Each path below is one point turned by a fixed rotation once a step. After each direction that follows a path, write how fast that rotation turns it, in deg/step (0 if it stays still).
Each turn is a multiple of 5 degrees from 10 to 175, or 0.
Each row of a path follows its step; steps can be skipped.
Rotation 1:
step 0: [  6  -5 -15   1 -13   4  -7  -8 -11   7  -3  15  19  15  10   8   5 -14
  15 -14   2  -1  -2 -10 -10  -4   3 -14 -20  10  10  11 -24  17  14]
step 1: [  1   0   2  -6  -8  -5   1 -11  -6   1  19  17  13  21  16  -5  25   1
   8  13   9  15   2  10 -24  -5  -1  -8   8 -14  11   5 -14  -6   4]
step 2: [ -2   0  16 -10   9   7  12 -13  -4   5  -4  13  30   5   4 -12  -5   0
   7  15  12  12   3   3 -10  -7   9  -4 -19  10  -6 -21 -17  -2  14]
step 3: [  0  -7   9   9   8  11  21 -13  11  -5  10  16  31   8   4  10  -4   5
 -20  -7   8   5  12  17 -14 -16  -1  -5 -10 -12  -1   9  10  11   7]
step 5: [  5  -9 -23  -6   1   0  12   3   4 -12  10  14  12  13   3  -8 -12  13
   7 -10  32  13   0 -12 -10   5 -12   2   3 -21  -1  12 -17   5  10]
step 8: [ -6   0  -3  -3  -7  11  14 -10 -10 -11  12  17  25  -3   0   0   6  -7
  27  14   6   4  21   4   0  -8  18  -8  10  -2   2  22   7  -6 -16]
step 10: [ -8 -16  -8  -5  17  -4  35  -5  -4 -17  12  14   6  -2   5 -16  -3 -20
  -4  -7  12   2  -2   1 -17   0   3   7   1  13   5   9  16  14   4]
step 11: [ 10 -19  -2  -1   8   1  -8 -15  -7  -4  14  36   1   3  -2 -16   0  -2
  13 -16   7 -18  -3  -1   8   5  -8  -3 -25   4  10   8  13  -1  10]
step 12: [-10 -17  -8   4  -1   0  -7  -1 -13 -17  22  19   5  20   1  -5  -1  -5
  14 -15  10  -2  23 -10 -20  16   9   6   3 -12   2 -12   1  -3  -9]
step 13: [ 21  -5   1 -22  -3  13   5 -13 -14 -20   9  16 -11   5 -11 -16   1   1
   9  11   9  -1  17   9  -7   3  10  -4 -11  -6 -25 -11  -5  -3   1]
step 14: [  4 -21  -1 -15   4  13  14   0  23 -24  -1  15  10   3 -17  13   0 -11
  -1 -12 -10  -6  10   0 -21   6  17  -9  -8   5  -7  -5  -9  14  -7]
Directions:
[ 9 -1 -4 -2  3  5 -3  0  1 -1  1  6 -1  2  3 -3  3  6 -7 -3 -2  8 -6  6
 10  2 -1 -1 -2 -8  1 -1 -1  3 -4] -> 170
[ -2  -3  -3   3   4  -6  -3   0   6   0   4   3  -6   0   8  -4   4  -4
   7   3   0   0  -9  -5  -2   3 -10   0   0   2   5   1  -5   3   4] -> 70
[  6   7  -5  -3  -1   0   7  -1   1   9   5   2   1   1  -7  -2 -10  -9
   5   5   1   5  -6  -1   2   3   0   4  -1  -1  -5  -1   2  -1  -1] -> 130
[-3 -3 -3  5 -1  2 -6 -3 -9  5  2 -3  1  4 -3  4  5 -1  9 -1  1  3  5  0
  4  3 -2  5  4 -9  1  8 -6 -4 -3] -> 95
[-2  4  2  2 -9 -3 -6 -3  6  4 -2 -1  6 -8  1  0  2 -1 -5  0  1 10  0  1
 -6  0  1  2 -6 -4 -3  3 -5 -1  7] -> 20
